Each row has a name. Each question is about the rows just above it. Places in a row count from 1.

nug: [-35  12 -26  11  57 -10   2  34 -43]
vudu: [  6 -28  33  45 -20  19  17 -56 -17]
vifu: [-57  -8   0 -26  43  35 -21  27   6]
Movu: [-21 -51   9 -15 -12  57  11 -13  37]
vefo: [-18  17  21 -53 -21   7 -30  29  47]
How many entries does [  6 -28  33  45 -20  19  17 -56 -17] have? | 9
Where does [  6 -28  33  45 -20  19  17 -56 -18] differ from vudu, and what was there? | 9, [-17]
How many entries does [-57  -8   0 -26  43  35 -21  27   6] have? | 9
Number of entries in [  6 -28  33  45 -20]: | 5
Number of entries in [-21 -51   9 -15 -12  57  11 -13]: | 8
Where does [-21 -51   9 -15 -12  57  10 -13  37] differ from Movu, and what was there? | 7, [11]
One entry of vifu was changed: [-57  -8   0 -25  43  35 -21  27   6]. Where, and from what? | 4, [-26]

